(in the rows, 128 means zero)
Families of rows that turns and mirrors carry onto each other, the same ones carrying the whole set onto itself: the rest of each named row's family, in list order
8 families of 5 rows
z_630: [120 121 128 140 131 125 120  96 175 112 131]
z_973: [124 154 149 176 137 119 112 101 140 155 136]
z_659: [142 135 143 160 119 124 136  87 154 117 141]
z_857: [147 155 157 160 147 144 129 117 120 126 130]
z_134: [104 140 141 160 133 109  85  97 149 132 141]
z_530: [109 140 139 130 117 156 130 114  97 138 139]
z_280: [124 102 140 173 140 123 123  80 139 142 138]
z_579: [123 133 136 145 117 142 157  86 106 136 116]
z_729: [117 146 138 114 130 132 159 111 137 117 123]
z_277: [ 89 109 131 112 158 121 128 106 133 120 117]
z_504: [117 132 144 140 128 133  84 106 129  92 143]
z_120: [126 123 106 166 139 130 113  70 115 140 131]
z_669: [ 98 111 149 145 118 113  92 114 111 123 142]
z_626: [109 111 109 139 131 130  79  99 132 130 130]
z_423: [119 105 123 159 132 133 109  78 156 120 116]
z_785: [130 138 136 145 116 140 160  98 141 143 133]
z_665: [101 127 144 122 133 126 155  97  95 131 130]
z_299: [130 136 168 164 133 111 116 120 103 126 137]
z_732: [100 117 143 143 128 132 123 128 107 162 129]
z_146: [139 147 117 154 168 128 137  92 112 134 110]
z_218: [ 86 148 137 125 141 109  93 112 140 120 129]
z_114: [117 113 147 163 153 122 102 128 142 150 122]
z_980: [141 143 134 161 120 133 121  96  92 144 137]
z_196: [114 143 114 131 138 125 132  83  85 120 125]
z_576: [116 145 130 112 141 118 102 115 104 100 121]
z_736: [113 168 151 151 131 122 135 111 112 154 132]
z_273: [ 86 158 138 120 134 122 124 120 117 144 125]
z_26: [128 135 117 148 158 111 102  79 120  98 123]
z_849: [106 132 128 113 145 138 148 105 126 118  96]
z_656: [104 125  97 127 161 130 114  92 122 129 109]
z_182: [110 133 158 131 157 113 114 141 119 121 115]
z_660: [126 119 132 167 134 153  98 106 147 145 138]
z_714: [105 121 131 124 127 121 113  86 131  87 115]
z_600: [148 135 146 171 140 129 137  84 135 118 113]
z_617: [102 128 127 111 115 128 130  99 148 105 134]
z_587: [120 142 120 126 150 143 133 124 109 155 109]
z_752: [103 135 132 114 155 148 110 132 136 121 116]
z_18: [151 136 134 168 158 123  98 106 138 126 120]
z_468: [112 107 145 143 147 105 104  85 139  96 136]
z_750: [136 133 157 159 156 123 157  98 117 138 124]

The rest of the family of z_468: z_280, z_277, z_665, z_750
The rest of the family of z_752: z_857, z_530, z_504, z_660
The rest of the family of z_626: z_980, z_576, z_587, z_18
The rest of the family of z_299: z_669, z_732, z_114, z_182
The rest of the family of z_26: z_120, z_146, z_196, z_656
The rest of the family of z_218: z_973, z_134, z_736, z_273

Families of rows that turns and mirrors carry onto each other, the same ones carrying the whole set onto itself: the rest of each named row's family, in list order
5 families of 8 rows
z_910: [ 97 108 162  99 129 146 119 137 140 126 137 120 130 130]
z_819: [103 103 144  93 114 137 125 123 130 126 126 130 131 124]
z_230: [134 135 160 134 132 109  97 148 130 132 110 137 108 139]
z_500: [122 138 120 169 141 100 120 149 141 151 106 128 120 153]
z_775: [ 90 103 142 125 140 130 120 147 156 130 120 121 130 171]
z_734: [121 135 130 180 155 111 124 154 127 154 126 127 112 153]
z_505: [123 148 102 158 148 111 146 136 122 154 134 119 112 109]
z_724: [131 105 162 111 131 154 132 130 139 125 132 110 109 148]
z_790: [ 81 112 109 145 141 135 149 139 155 150 130 109 144 149]
z_862: [131 132 165 150 149 118 104 155 119 138 128 135 102 144]
z_831: [132 146 151 129 124 124 117 135 116 145 131 126 117  89]
z_503: [131 141 161 143 142 132 119 143 106 147 146 126 110 102]
z_9: [ 95 110 110 115 116 138 152 118 131 144 132 118 143 110]
z_717: [ 96 115 129 120 110 145 152 133 131 157 130 112 149 107]
z_741: [ 99 101 144 123 119 127 124 150 147 140 104 127 136 169]
z_458: [120 149 110 164 133 115 140 135 127 163 126 117 129 103]
z_388: [121 145 125 172 149 125 141 142 115 163 143 118 120 110]
z_53: [ 98 106 162  99 125 146 114 124 129 143 132 128 117 125]
z_739: [124 114 138 122 129 163 157 120 134 142 145  97 120 117]
z_125: [135 135 152 126 146 107 105 147 122 125 122 137  93 137]
z_425: [127 145 150 129 137 131 126 133  97 157 135 136 105 103]
z_922: [122 103 137 139 141 142 141 136 153 133 119 108 113 179]
z_153: [117 147 114 161 145 122 146 134 107 173 129 128 115 117]
z_907: [ 88 114 123 123 128 147 144 116 128 165 142 114 132 104]
z_320: [ 91  98 144 124 137 127 113 135 147 145 112 132 117 172]
z_791: [119 138 124 165 152 108 127 146 119 161 110 138 107 161]
z_879: [120 147 135 157 134 104 140 131 137 122 126 130 108 174]
z_39: [ 98  97 131 113 124 123 123 134 145 127 108 134 130 166]
z_79: [117 113 113 150 139 148 166 126 147 150 133  96 124 148]
z_261: [105 107 161 100 108 143 125 141 132 137 122 124 136 127]
z_252: [129 148 164 128 125 117 128 125 124 111 137 133 103 148]
z_256: [ 89 117 129 119 130 150 147 129 138 147 148 107 143 107]
z_606: [ 90 104  98 135 127 124 149 128 146 145 115 122 142 152]
z_402: [134 146 138 125 139 120 127 134 111 138 141 126 102  93]
z_632: [ 81 108 106 149 140 130 143 127 147 167 122 117 131 152]
z_892: [ 90 109 111 144 121 131 153 143 147 159 113 114 149 148]
z_395: [129 135 159 132 143 116 108 145 109 145 116 145  96 146]
z_635: [125 138 115 160 155  98 126 149 134 141 116 130 102 155]
z_427: [116 157 115 164 131 114 163 119 130 137 140 118 119 138]
z_913: [124 157 143 135 122 126 151 115 116 127 152 122 114 112]

The rest of the family of z_230: z_500, z_831, z_458, z_53, z_907, z_320, z_632
The rest of the family of z_913: z_724, z_739, z_922, z_879, z_79, z_252, z_427
The rest of the family of z_261: z_717, z_741, z_425, z_153, z_791, z_892, z_395
The rest of the family of z_635: z_910, z_775, z_505, z_790, z_125, z_256, z_402

Families of rows that turns and mirrors carry onto each other, the same ones carrying the whole set onto itself: the rest of each named row's family, in list order
5 families of 4 rows
z_841: [154 139 119 117 160 146 132 119 167 124  97 128 123]
z_765: [141 130 114 104 146 146 133 114 166 127 102 137 131]
z_744: [132 147 116 114 119 142  93 147 116  98  94  94 152]
z_164: [151 132 113 109 165 139 137 122 162 114  98 131 123]
z_50: [120 128 133 139 157 116 152 123 140  87 114 124 104]
z_171: [130 149 119 127 117 140  87 146 107 105  94  93 141]
z_242: [118 139 143 145 154 121 140 118 142  85 114 124 100]
z_930: [125 129 160 122 119 138 115 146 108 143 111 109 152]
z_298: [130 155 118 131 116 143  85 132 116 102  93  95 138]
z_869: [125 136 136 137 159 110 144 123 139  89 115 129 100]
z_418: [120 133 131 129 156 112 135 132 136  79 109 128  97]
z_832: [121 129 166 127 119 145 113 138 114 147 110 115 141]
z_494: [127 147 113 127 112 132  92 137 107 107  97  93 145]
z_241: [131 147 111 127 116 157  96 148 125  97  92  89 132]
z_779: [124 120 153 121 117 139 114 145 106 149 105 109 144]
z_551: [157 134 109 116 163 136 141 125 161 121  98 124 119]
z_756: [154 137 120 104 160 128 138 126 162 123 104 136 131]
z_450: [118 138 132 141 140 111 129 124 134  93 115 128  85]
z_367: [126 138 165 132 113 137 132 145 121 143 122 108 142]
z_464: [127 131 165 122 121 128 117 156 107 140 113 109 138]

The rest of the family of z_551: z_50, z_494, z_779
The rest of the family of z_756: z_744, z_418, z_464
The rest of the family of z_171: z_164, z_930, z_869
The rest of the family of z_242: z_841, z_298, z_832

Families of rows that turns and mirrors carry onto each other, the same ones carrying the whole set onto itself: the rest of each named row's family, in list order
4 families of 4 rows
z_961: [126 100 137 152 128  89 132 118 124]
z_806: [144  93 143 119 122 110 125 129 130]
z_8: [118 120 151 132 124 160 140 133 132]
z_493: [128 134 102 155 152 110 105 109 109]
z_965: [139 118 140 120 137  96 120  99 139]
z_667: [134 104 148 112 135 147 142 139 132]
z_757: [127 124 138 135 121 161 145 138 107]
z_161: [111 130 123 145 145 156 127 148  95]
z_830: [141 136 128 150 137  86 109 132 116]
z_610: [106 146 127 147 152 155 114 139 116]
z_265: [118 144 108 148 164 147 122 122 112]
z_851: [123 121 124 130 161  92 103 108 128]
z_296: [109 120 144 140 151 147 160 135 133]
z_98: [140 105 141 120 130  92 137 109 117]
z_297: [124 157 135 138 159 145 137 148 125]
z_834: [128 131 118 136 157  89 111 115 102]

The rest of the family of z_806: z_493, z_667, z_265
The rest of the family of z_296: z_961, z_830, z_297

Families of rows that turns and mirrors carry onto each other, the same ones carrying the whole set onto itself: the rest of each named row's family, in list order
4 families of 8 rows
z_789: [114 136 149 132 147 115 105 141 106 147 121 142 118 113 120 102  80 150]
z_875: [114 141 152 130 144 116 107 142 105 141 118 138 117 114 121  97  78 155]
z_997: [108 145 150 148 128 132 110 134 132 135 107 116 132 108  99 125 176 154]
z_208: [109 147 151 148 125 130 108 134 132 131 105 116 134 109 101 119 175 158]
z_799: [109 124 143 141 118 123 149 145 162 115 137 124 112 140 135 112 155 112]
z_955: [104 173 130 115 115 137 129 117 154 109 134 118 102 109 127 106  81 155]
z_422: [107 155 155 142 122 133 115 136 130 122 101 109 131 109 102 118 171 164]
z_166: [107 145 153 125 150 124 123 145 102 140 122 129 105 113 115 111  75 150]
z_351: [110 141 114 134 128 128 102 110 162 146 150 145 116 106 124 116  96 130]
z_420: [105 156 154 141 124 137 121 137 129 123 103 106 126 108  99 123 171 162]
z_304: [103 145 115 130 133 136 118 113 160 145 153 135 104 105 118 129  93 125]
z_527: [ 98 156 121 123 132 142 133 117 157 134 149 123  95 106 116 131  89 130]
z_837: [112 121 142 144 116 119 142 143 162 117 136 129 118 140 137 106 157 114]
z_412: [110 151 153 145 122 131 110 135 131 126 102 113 134 109 103 117 174 162]
z_476: [117 157 124 127 110 123  99 111 160 122 134 139 122 108 135  90  90 154]
z_57: [116 146 117 133 118 122  94 108 162 136 142 147 123 107 131 100  94 142]
z_284: [116 128 146 141 107 116 138 143 161 105 130 128 123 141 143  93 154 125]
z_658: [115 123 144 143 112 116 138 142 163 113 133 130 122 140 141  99 156 119]
z_817: [103 150 152 144 130 137 121 137 131 132 107 108 124 108  96 131 173 153]
z_528: [ 99 168 126 116 124 143 137 118 154 119 141 116  95 107 120 121  83 143]
z_512: [112 134 147 133 151 118 108 141 106 151 125 142 114 113 117 108  81 145]
z_620: [114 133 149 137 106 119 145 144 160  99 128 122 119 141 143  93 151 128]
z_649: [111 136 150 135 108 122 153 146 158  98 129 117 113 141 140  99 150 127]
z_347: [107 140 150 128 154 125 121 144 104 146 125 133 105 112 113 115  77 145]
z_777: [109 147 154 125 146 122 120 144 103 136 118 130 108 113 118 104  74 155]
z_901: [108 135 148 131 154 121 115 143 105 151 126 138 109 112 114 114  80 142]
z_730: [108 135 149 135 112 126 157 147 159 102 132 116 109 141 137 107 151 122]
z_557: [112 146 154 126 144 119 114 143 103 135 117 133 113 113 120  98  76 157]
z_359: [103 154 153 142 128 138 123 137 129 126 105 106 124 108  97 128 172 157]
z_64: [105 146 149 147 130 135 116 135 131 135 108 113 128 108  96 130 176 152]
z_751: [107 130 146 137 116 126 156 147 160 109 136 119 109 140 135 112 153 116]
z_292: [112 168 128 119 109 129 113 115 156 111 131 127 114 109 133  93  83 159]

The rest of the family of z_284: z_799, z_837, z_658, z_620, z_649, z_730, z_751
The rest of the family of z_351: z_955, z_304, z_527, z_476, z_57, z_528, z_292

